128 stands for zero in the data rows.
Each pair is two rows. How far apart are they, by a hidden measure? 0 means very close, and 30 very far. Two or three weighted sums of its numbers give each row a place; it is the straight-line distance between the places.
tensor([156, 137, 135, 128, 145, 129, 136, 106, 134, 141, 145, 131, 108, 137,
        131, 128])
tensor([147, 150, 118, 139, 159, 117, 151, 95, 154, 171, 167, 145, 124, 162,
        109, 109]) ~ 3
tensor([109, 127, 100, 121, 164, 87, 160, 102, 117, 134, 121, 181, 140, 148,
        97, 108])
tensor([140, 74, 171, 127, 59, 197, 63, 171, 70, 96, 76, 84, 100, 97,
        177, 129]) ~ 18
tensor([137, 104, 149, 131, 114, 154, 107, 136, 98, 121, 117, 113, 112, 125,
        142, 127])
tensor([144, 155, 122, 119, 153, 101, 159, 100, 163, 154, 157, 133, 113, 139,
        114, 137]) ~ 13
tensor([62, 95, 70, 182, 122, 110, 117, 163, 151, 89, 99, 164, 180, 152,
        104, 84])
tensor([206, 113, 168, 86, 120, 160, 120, 67, 97, 134, 115, 97, 42, 101,
        169, 194]) ~ 15
tensor([147, 98, 160, 131, 99, 162, 96, 134, 88, 117, 107, 100, 100, 109,
        157, 136])
tensor([143, 143, 127, 109, 149, 126, 144, 114, 128, 143, 140, 133, 123, 133,
        131, 133]) ~ 13
tensor([141, 122, 144, 124, 132, 137, 121, 119, 100, 126, 123, 117, 124, 121,
        139, 140])
tensor([143, 118, 158, 109, 101, 154, 105, 138, 117, 111, 107, 99, 105, 99,
        159, 152]) ~ 7
tensor([118, 111, 144, 142, 106, 150, 104, 161, 109, 114, 109, 115, 134, 116,
        139, 116])
tensor([90, 109, 85, 156, 143, 103, 134, 128, 132, 112, 112, 174, 161, 153,
        102, 89]) ~ 10
tensor([129, 194, 134, 93, 129, 112, 145, 142, 191, 107, 123, 110, 147, 86,
        146, 168])
tensor([117, 145, 136, 118, 119, 131, 120, 153, 144, 111, 118, 111, 139, 104,
        139, 139]) ~ 7
tensor([149, 103, 161, 119, 97, 163, 99, 133, 96, 114, 103, 100, 92, 102,
        161, 150])
tensor([98, 110, 81, 140, 164, 91, 156, 105, 125, 130, 123, 195, 152, 165,
        89, 88]) ~ 7
tensor([99, 100, 83, 155, 160, 100, 147, 105, 126, 120, 124, 194, 151, 170,
        99, 82])
tensor([181, 88, 167, 110, 109, 172, 102, 97, 69, 129, 111, 99, 64, 112,
        162, 156]) ~ 10
tensor([141, 118, 151, 117, 104, 152, 106, 138, 115, 110, 110, 104, 111, 104,
        152, 145])
tensor([113, 150, 139, 109, 110, 117, 125, 147, 137, 106, 118, 112, 147, 101,
        131, 150]) ~ 12
tensor([86, 88, 98, 198, 93, 153, 86, 175, 142, 77, 103, 122, 159, 139,
        135, 99])
tensor([121, 148, 97, 158, 153, 111, 150, 108, 152, 185, 175, 154, 163, 174,
        84, 86]) ~ 13
tensor([145, 144, 156, 91, 102, 146, 114, 132, 142, 106, 102, 97, 106, 83,
        170, 171])
tensor([143, 152, 140, 102, 125, 130, 134, 120, 148, 123, 124, 111, 113, 103,
        147, 162]) ~ 4
tensor([142, 142, 133, 98, 136, 119, 140, 122, 129, 131, 136, 125, 118, 112,
        134, 156])
tensor([103, 165, 113, 113, 126, 117, 141, 139, 158, 130, 133, 135, 156, 125,
        116, 127]) ~ 10
tensor([131, 130, 157, 107, 84, 162, 92, 161, 131, 102, 89, 90, 118, 86,
        169, 155])
tensor([100, 103, 92, 159, 146, 114, 130, 116, 122, 116, 123, 176, 150, 157,
        103, 91]) ~ 6
tensor([117, 152, 120, 123, 137, 98, 157, 126, 148, 146, 157, 136, 145, 135,
        98, 136])
tensor([141, 185, 122, 109, 169, 71, 190, 90, 191, 165, 180, 143, 114, 142,
        104, 149]) ~ 4
tensor([134, 117, 151, 119, 101, 155, 100, 145, 110, 109, 109, 99, 112, 100,
        155, 144])
tensor([66, 110, 74, 156, 126, 95, 125, 168, 144, 95, 95, 153, 176, 139,
        106, 103]) ~ 13
tensor([93, 84, 95, 193, 106, 154, 93, 153, 134, 88, 112, 141, 152, 157,
        132, 80])
tensor([118, 119, 143, 133, 103, 146, 106, 161, 119, 104, 104, 107, 138, 103,
        145, 127]) ~ 7
tensor([143, 135, 126, 119, 146, 132, 138, 108, 121, 148, 139, 127, 120, 136,
        130, 125])
tensor([102, 178, 112, 93, 130, 98, 157, 134, 181, 133, 138, 137, 158, 118,
        115, 134]) ~ 10
tensor([107, 119, 142, 140, 107, 141, 103, 170, 114, 109, 109, 115, 142, 112,
        140, 116])
tensor([140, 130, 132, 120, 144, 138, 133, 114, 113, 140, 139, 125, 124, 134,
        132, 130]) ~ 9
tensor([134, 109, 156, 120, 98, 157, 100, 151, 104, 111, 103, 98, 114, 104,
        156, 141])
tensor([132, 148, 124, 127, 142, 110, 146, 111, 142, 141, 149, 136, 126, 137,
        116, 132]) ~ 8
tensor([134, 136, 123, 144, 137, 126, 136, 119, 132, 150, 148, 137, 134, 153,
        109, 115])
tensor([126, 131, 147, 114, 100, 147, 110, 148, 130, 106, 106, 97, 123, 95,
        157, 145]) ~ 5
tensor([129, 126, 143, 120, 113, 145, 116, 147, 124, 114, 113, 108, 126, 109,
        143, 136])
tensor([145, 145, 120, 99, 156, 119, 152, 106, 141, 156, 146, 136, 118, 136,
        128, 137]) ~ 9
tensor([140, 154, 112, 142, 163, 109, 160, 100, 158, 176, 168, 150, 135, 164,
        100, 108])
tensor([137, 156, 120, 133, 152, 102, 158, 103, 158, 160, 160, 142, 130, 150,
        102, 124]) ~ 12
tensor([104, 95, 98, 177, 126, 137, 108, 140, 128, 99, 114, 149, 149, 154,
        124, 90])
tensor([153, 148, 132, 122, 147, 116, 144, 95, 143, 142, 148, 130, 99, 137,
        134, 140]) ~ 8
tensor([148, 81, 162, 131, 96, 171, 94, 133, 72, 120, 102, 102, 90, 114,
        156, 137])
tensor([111, 121, 151, 128, 97, 151, 95, 179, 120, 100, 105, 104, 142, 102,
        147, 120]) ~ 14
tensor([142, 131, 126, 126, 146, 140, 134, 110, 109, 144, 136, 126, 121, 140,
        130, 120])
tensor([129, 149, 123, 129, 145, 109, 150, 117, 148, 153, 155, 139, 136, 142,
        105, 124]) ~ 17
tensor([145, 152, 133, 115, 143, 105, 151, 104, 152, 142, 149, 133, 110, 131,
        124, 142])
tensor([55, 109, 61, 159, 139, 89, 135, 158, 146, 98, 97, 173, 184, 160,
        91, 89]) ~ 9
tensor([133, 106, 161, 125, 92, 160, 97, 150, 106, 110, 104, 98, 114, 107,
        155, 132])
tensor([146, 103, 161, 121, 97, 160, 99, 135, 102, 113, 105, 98, 103, 102,
        160, 148]) ~ 4
tensor([106, 124, 111, 157, 123, 128, 126, 139, 112, 155, 146, 140, 176, 156,
        92, 98])
tensor([135, 142, 124, 135, 142, 120, 140, 115, 136, 149, 148, 137, 128, 141,
        115, 126]) ~ 9
tensor([113, 142, 102, 158, 143, 113, 144, 123, 143, 175, 168, 151, 173, 169,
        80, 93])
tensor([139, 122, 147, 116, 110, 146, 110, 133, 120, 115, 111, 104, 110, 105,
        155, 145]) ~ 13
tensor([128, 151, 116, 138, 148, 110, 149, 109, 152, 166, 158, 146, 143, 150,
        98, 114])
tensor([131, 88, 158, 133, 82, 176, 81, 167, 86, 101, 93, 96, 114, 102,
        159, 126]) ~ 13
tensor([144, 150, 116, 133, 153, 107, 155, 102, 156, 164, 159, 143, 125, 150,
        109, 118])
tensor([130, 122, 154, 112, 93, 152, 101, 155, 121, 103, 99, 98, 118, 96,
        162, 144]) ~ 2
tensor([94, 98, 90, 175, 125, 135, 111, 140, 131, 100, 111, 161, 152, 155,
        120, 89])
tensor([95, 107, 96, 157, 138, 116, 128, 136, 131, 109, 110, 162, 157, 154,
        109, 98]) ~ 10
tensor([135, 116, 150, 123, 106, 153, 103, 146, 117, 112, 108, 103, 116, 106,
        149, 136])
tensor([121, 103, 104, 155, 141, 132, 126, 113, 116, 118, 120, 165, 128, 157,
        117, 93]) ~ 10
tensor([94, 105, 88, 154, 140, 112, 131, 129, 130, 112, 110, 167, 155, 151,
        109, 97])
tensor([120, 143, 123, 130, 130, 114, 137, 130, 130, 133, 139, 132, 135, 129,
        113, 133]) ~ 12
tensor([127, 141, 116, 143, 145, 117, 142, 121, 138, 159, 154, 142, 144, 148,
        102, 109])
tensor([163, 159, 134, 119, 163, 111, 156, 83, 160, 152, 158, 135, 86, 142,
        135, 138]) ~ 5
tensor([176, 110, 133, 127, 174, 149, 137, 81, 82, 167, 151, 130, 91, 154,
        140, 120])
tensor([140, 131, 125, 124, 150, 135, 134, 105, 117, 153, 144, 135, 124, 143,
        127, 118]) ~ 12
tensor([127, 112, 156, 124, 90, 163, 91, 168, 108, 105, 97, 97, 126, 98,
        158, 134])
tensor([136, 143, 120, 137, 147, 114, 146, 110, 142, 155, 157, 137, 131, 145,
        114, 123]) ~ 7
tensor([106, 153, 117, 135, 137, 99, 154, 130, 147, 153, 158, 141, 162, 143,
        89, 124])
tensor([196, 103, 173, 81, 96, 176, 100, 81, 87, 124, 96, 80, 35, 90,
        187, 196]) ~ 25
tensor([145, 146, 102, 155, 162, 119, 152, 91, 152, 191, 175, 155, 143, 179,
        97, 88])
tensor([120, 151, 108, 150, 153, 109, 151, 114, 155, 178, 170, 152, 156, 169,
        88, 98]) ~ 16
tensor([103, 153, 111, 134, 137, 98, 157, 132, 151, 158, 159, 148, 168, 147,
        83, 122])
tensor([82, 152, 106, 141, 125, 92, 147, 150, 140, 149, 152, 147, 189, 141,
        74, 116]) ~ 7
tensor([128, 118, 163, 111, 83, 167, 87, 167, 117, 96, 91, 93, 118, 84,
        171, 146])
tensor([136, 123, 153, 113, 98, 151, 102, 147, 121, 107, 103, 98, 116, 99,
        162, 147]) ~ 3
tensor([106, 127, 114, 153, 121, 125, 126, 145, 112, 143, 137, 133, 167, 143,
        96, 106])
tensor([118, 139, 116, 138, 134, 111, 145, 128, 133, 151, 150, 138, 148, 141,
        102, 121]) ~ 4
tensor([92, 80, 81, 182, 139, 127, 114, 122, 132, 106, 117, 177, 154, 175,
        109, 69])
tensor([48, 105, 59, 178, 119, 95, 126, 176, 154, 86, 86, 163, 195, 148,
        96, 91]) ~ 22
tensor([141, 133, 135, 110, 139, 124, 142, 112, 120, 139, 138, 125, 122, 122,
        130, 138])
tensor([128, 134, 126, 142, 134, 127, 129, 119, 123, 142, 143, 131, 137, 137,
        114, 122]) ~ 11
tensor([148, 111, 157, 116, 107, 152, 105, 132, 107, 117, 109, 102, 99, 105,
        156, 150])
tensor([130, 122, 126, 147, 132, 143, 119, 126, 111, 142, 136, 131, 132, 140,
        118, 109]) ~ 11
tensor([129, 147, 122, 135, 144, 111, 149, 114, 141, 150, 151, 134, 130, 138,
        111, 132])
tensor([129, 160, 126, 118, 145, 98, 155, 119, 155, 140, 151, 136, 124, 127,
        113, 140]) ~ 2
tensor([106, 95, 91, 163, 141, 121, 132, 118, 122, 111, 121, 169, 149, 159,
        112, 87])
tensor([133, 163, 122, 123, 153, 96, 162, 105, 168, 157, 161, 142, 125, 143,
        105, 135]) ~ 22
tensor([95, 97, 91, 171, 125, 126, 116, 141, 135, 100, 110, 160, 150, 151,
        117, 92])
tensor([131, 126, 158, 111, 86, 159, 94, 166, 126, 99, 96, 93, 120, 89,
        168, 151]) ~ 8
tensor([132, 137, 150, 105, 98, 148, 110, 151, 136, 106, 104, 102, 117, 91,
        159, 152])
tensor([134, 142, 129, 100, 137, 116, 140, 123, 138, 134, 133, 120, 129, 114,
        132, 146]) ~ 7
tensor([140, 99, 150, 135, 113, 155, 105, 138, 96, 120, 116, 109, 110, 122,
        140, 129])
tensor([166, 106, 171, 99, 86, 172, 91, 123, 95, 114, 91, 85, 71, 90,
        178, 170]) ~ 4
tensor([138, 133, 139, 105, 132, 126, 130, 125, 117, 126, 129, 113, 121, 109,
        137, 153])
tensor([89, 96, 86, 171, 140, 115, 126, 126, 134, 111, 114, 174, 158, 160,
        106, 84]) ~ 1
tensor([139, 155, 120, 131, 155, 103, 157, 101, 157, 164, 163, 143, 129, 149,
        111, 119])
tensor([141, 172, 141, 97, 130, 116, 141, 124, 168, 112, 120, 109, 123, 92,
        146, 171]) ~ 12
tensor([124, 149, 119, 129, 142, 101, 157, 120, 150, 152, 156, 137, 141, 138,
        103, 133])
tensor([122, 147, 114, 137, 144, 111, 149, 119, 147, 156, 155, 141, 147, 150,
        98, 115]) ~ 6
tensor([147, 149, 118, 134, 161, 110, 151, 93, 156, 169, 166, 141, 119, 159,
        111, 112])
tensor([140, 159, 111, 135, 161, 100, 165, 95, 169, 177, 176, 152, 129, 163,
        96, 116]) ~ 5
tensor([125, 115, 125, 147, 131, 147, 111, 133, 103, 137, 134, 126, 139, 144,
        120, 107])
tensor([147, 134, 120, 147, 149, 135, 131, 101, 130, 164, 151, 134, 120, 160,
        122, 102]) ~ 5
tensor([153, 129, 132, 115, 155, 135, 143, 102, 108, 149, 143, 132, 107, 145,
        132, 129])
tensor([69, 99, 73, 174, 125, 111, 114, 163, 146, 89, 101, 160, 177, 151,
        110, 92]) ~ 20
tensor([86, 102, 90, 169, 128, 127, 116, 138, 136, 100, 108, 159, 153, 151,
        115, 93])
tensor([148, 135, 135, 134, 144, 129, 131, 105, 132, 148, 143, 131, 110, 140,
        128, 128]) ~ 5
tensor([130, 148, 132, 124, 136, 109, 146, 125, 138, 132, 143, 128, 123, 126,
        121, 141])
tensor([131, 102, 161, 120, 81, 169, 84, 165, 103, 101, 94, 90, 116, 94,
        163, 133]) ~ 15
tensor([106, 146, 113, 139, 138, 98, 155, 130, 147, 157, 158, 142, 165, 146,
        94, 121])
tensor([140, 166, 118, 74, 143, 89, 163, 120, 175, 144, 149, 137, 130, 113,
        123, 156]) ~ 19
tensor([134, 148, 124, 132, 143, 109, 145, 117, 143, 148, 146, 132, 126, 135,
        112, 129])
tensor([168, 116, 140, 111, 154, 133, 137, 96, 97, 149, 141, 124, 95, 131,
        140, 140]) ~ 20
tensor([156, 147, 137, 120, 155, 116, 148, 94, 149, 143, 148, 128, 95, 132,
        134, 142])
tensor([126, 152, 115, 135, 151, 110, 152, 107, 153, 161, 159, 144, 135, 154,
        103, 119]) ~ 8
tensor([171, 106, 123, 141, 184, 156, 141, 69, 82, 183, 159, 139, 91, 178,
        132, 99])
tensor([150, 157, 127, 77, 150, 103, 161, 112, 147, 146, 155, 135, 113, 121,
        126, 156]) ~ 16
tensor([133, 147, 121, 128, 146, 107, 148, 113, 150, 148, 154, 137, 128, 144,
        110, 125])
tensor([119, 97, 106, 165, 134, 135, 124, 113, 120, 114, 127, 162, 138, 158,
        117, 93]) ~ 14
tensor([148, 88, 161, 123, 92, 171, 90, 139, 82, 113, 100, 98, 95, 108,
        160, 141])
tensor([103, 99, 104, 177, 113, 140, 98, 151, 131, 93, 115, 135, 142, 141,
        133, 98]) ~ 11
tensor([130, 156, 123, 89, 137, 110, 151, 122, 154, 134, 144, 130, 133, 120,
        124, 145])
tensor([149, 131, 145, 96, 135, 120, 134, 122, 113, 124, 129, 113, 115, 108,
        143, 161]) ~ 4
tensor([181, 108, 150, 103, 159, 138, 133, 88, 86, 147, 145, 117, 87, 128,
        143, 149])
tensor([143, 142, 115, 141, 154, 119, 146, 102, 144, 165, 161, 146, 129, 160,
        109, 109]) ~ 17
tensor([142, 133, 135, 109, 136, 124, 133, 119, 117, 130, 133, 124, 124, 119,
        132, 144])
tensor([143, 74, 166, 139, 80, 181, 72, 156, 65, 106, 93, 90, 98, 112,
        165, 124]) ~ 4
tensor([154, 146, 131, 87, 148, 114, 153, 110, 136, 141, 150, 127, 115, 121,
        132, 153])
tensor([142, 146, 127, 108, 148, 121, 146, 105, 126, 149, 146, 134, 121, 132,
        129, 133]) ~ 8
tensor([170, 105, 173, 86, 76, 179, 89, 123, 100, 105, 87, 77, 66, 85,
        189, 179])
tensor([117, 162, 114, 128, 149, 89, 167, 113, 166, 157, 162, 143, 143, 146,
        93, 130]) ~ 21
tensor([128, 104, 147, 136, 108, 156, 104, 149, 97, 117, 111, 108, 118, 112,
        145, 122])
tensor([137, 99, 152, 134, 102, 157, 99, 142, 93, 114, 105, 108, 114, 110,
        150, 126]) ~ 2
tensor([131, 151, 118, 133, 151, 103, 153, 114, 156, 158, 162, 143, 136, 144,
        99, 123])
tensor([127, 168, 140, 101, 116, 127, 128, 144, 164, 107, 110, 104, 131, 93,
        147, 161]) ~ 3
tensor([123, 156, 120, 127, 140, 105, 152, 119, 148, 143, 148, 137, 136, 136,
        104, 131])
tensor([143, 162, 113, 131, 163, 98, 163, 93, 175, 176, 172, 151, 124, 157,
        106, 118]) ~ 10
tensor([103, 109, 99, 156, 133, 120, 129, 134, 124, 109, 112, 152, 151, 146,
        115, 106])
tensor([84, 90, 81, 178, 125, 129, 112, 145, 135, 98, 107, 162, 162, 160,
        113, 85]) ~ 2
tensor([142, 146, 145, 110, 136, 106, 144, 117, 136, 119, 135, 119, 101, 111,
        135, 157])
tensor([89, 96, 83, 171, 136, 119, 121, 129, 137, 106, 110, 165, 158, 160,
        110, 86]) ~ 11
tensor([98, 126, 100, 139, 135, 102, 139, 139, 127, 111, 112, 150, 153, 135,
        111, 118])
tensor([122, 125, 150, 121, 99, 150, 104, 163, 121, 102, 104, 106, 131, 104,
        149, 136]) ~ 11
tensor([143, 140, 112, 122, 162, 132, 154, 96, 126, 162, 148, 142, 123, 156,
        119, 110])
tensor([118, 125, 152, 127, 100, 153, 95, 163, 119, 103, 101, 104, 135, 100,
        150, 127]) ~ 16
tensor([131, 134, 153, 105, 99, 147, 108, 150, 133, 103, 97, 100, 115, 89,
        160, 153])
tensor([140, 122, 154, 113, 100, 151, 101, 146, 118, 113, 106, 101, 111, 96,
        158, 147]) ~ 4
tensor([100, 106, 99, 162, 122, 127, 115, 144, 128, 99, 114, 146, 149, 143,
        122, 107])
tensor([140, 99, 156, 131, 104, 160, 101, 141, 91, 117, 106, 103, 104, 113,
        152, 135]) ~ 6
tensor([115, 134, 116, 144, 131, 116, 135, 136, 126, 138, 143, 139, 154, 134,
        99, 121])
tensor([147, 156, 137, 109, 150, 98, 159, 101, 159, 138, 152, 130, 102, 127,
        126, 153]) ~ 11
tensor([168, 100, 182, 93, 71, 185, 79, 135, 92, 97, 80, 73, 63, 82,
        195, 175])
tensor([131, 135, 146, 113, 108, 139, 116, 149, 130, 112, 110, 105, 128, 102,
        150, 143]) ~ 11
tensor([135, 154, 124, 122, 147, 102, 152, 114, 151, 147, 155, 135, 127, 135,
        110, 137])
tensor([147, 142, 150, 102, 130, 114, 143, 114, 134, 106, 128, 111, 90, 100,
        144, 170]) ~ 12
tensor([171, 117, 146, 98, 149, 127, 137, 103, 94, 142, 146, 117, 93, 118,
        144, 160])
tensor([127, 146, 118, 136, 147, 114, 146, 114, 145, 157, 155, 140, 142, 150,
        103, 115]) ~ 14
tensor([107, 147, 102, 154, 142, 110, 152, 127, 147, 175, 167, 155, 176, 166,
        76, 93])
tensor([137, 109, 151, 121, 108, 155, 106, 139, 108, 111, 109, 104, 112, 106,
        153, 141]) ~ 15
tensor([96, 108, 89, 156, 143, 109, 137, 128, 125, 111, 115, 172, 155, 154,
        105, 92])
tensor([132, 127, 128, 135, 129, 135, 126, 120, 111, 117, 123, 131, 121, 129,
        128, 125]) ~ 5
